0: [-0.3 -1.7 -1.1 -1.1 -0.5  1.  -0.2 -0.1  0.2  0. ]
1: [ 0.3  0.7 -0.2  0.5  1.8  0.6  1.  -1.2  0.3  2.7]
2: [ 0.8 -0.5  0.4  0.  -0.8  0.5 -0.8  1.  -0.2 -1. ]
3: [-0.4  0.4  0.   1.4  0.  -0.9  1.  -0.1 -0.1 -0.8]
4: [ 1.2  0.1 -0.7  2.3  0.  -2.1 -0.1  0.3 -0.5 -1.3]
5: [ 1.7  0.2  0.6  1.8  1.   0.3 -1.2  1.4 -0.7  0.4]
6: [ 0.1  0.8  0.3  0.2  1.5  0.3  0.5 -1.3 -0.4  1.9]
7: [ 0.9 -2.2 -1.   0.4  0.8 -0.5  0.9  1.2 -2.2  1.7]
8: [-0.3  0.7  1.2 -1.8 -0.3  0.9 -0.9 -0.1 -0.2  0.6]
9: [ 0.4 -0.5 -0.2 -0.5 -0.8  0.4  0.   0.9 -0.8 -1.2]
10: [-0.4  1.  -0.9  2.4  1.6 -1.4  1.2 -0.1  1.5  0.3]
11: [ 0.5 -0.5 -0.3 -0.8 -0.8  0.6  0.   0.9 -0.8 -1.2]
12: [ 0.6 -0.5 -0.3 -0.8 -0.9  0.6 -0.1  0.9 -0.7 -1.1]

[-1.2 -0.2 -0.3  1.   0.1 -1.   1.2 -0.8  0.2 -1.4] 3
[ 0.2  1.5  2.  -1.5 -0.7  0.8 -1.5 -0.5  0.5 -0.2] 8
[ 0.6  0.4  2.1 -0.2 -1.5  0.1 -1.5  0.9  0.  -1.3] 2
[-0.5  1.1 -1.   2.4  1.8 -1.4  1.3 -0.2  1.8  0.5] 10
[-0.6 -1.6 -1.1 -1.8 -0.9  0.7 -0.7  0.1 -0.1 -0.2] 0
[ 0.1  0.   1.2 -0.4 -1.   0.4 -1.1  0.4  0.6 -0.5] 2
[ 0.1  0.2 -0.1  0.1 -1.   0.9 -0.1  0.1  0.9  0.4] 2
[-0.6 -1.2 -1.8  0.8 -0.4 -1.6  1.2 -0.3 -1.4 -0.9] 3
[-0.2 -1.7 -0.9 -1.4 -0.9  1.2 -0.5 -0.2  0.1 -0.2] 0
[ 0.8 -0.4  0.5  0.  -0.8  0.5 -0.8  1.  -0.2 -1. ] 2
[-0.8 -1.8 -1.2 -2.1 -0.9  0.7 -0.7  0.  -0.2 -0.1] 0
[-0.3  1.6  1.8 -0.9  0.1  0.9 -1.3 -0.8  0.6  0.9] 8
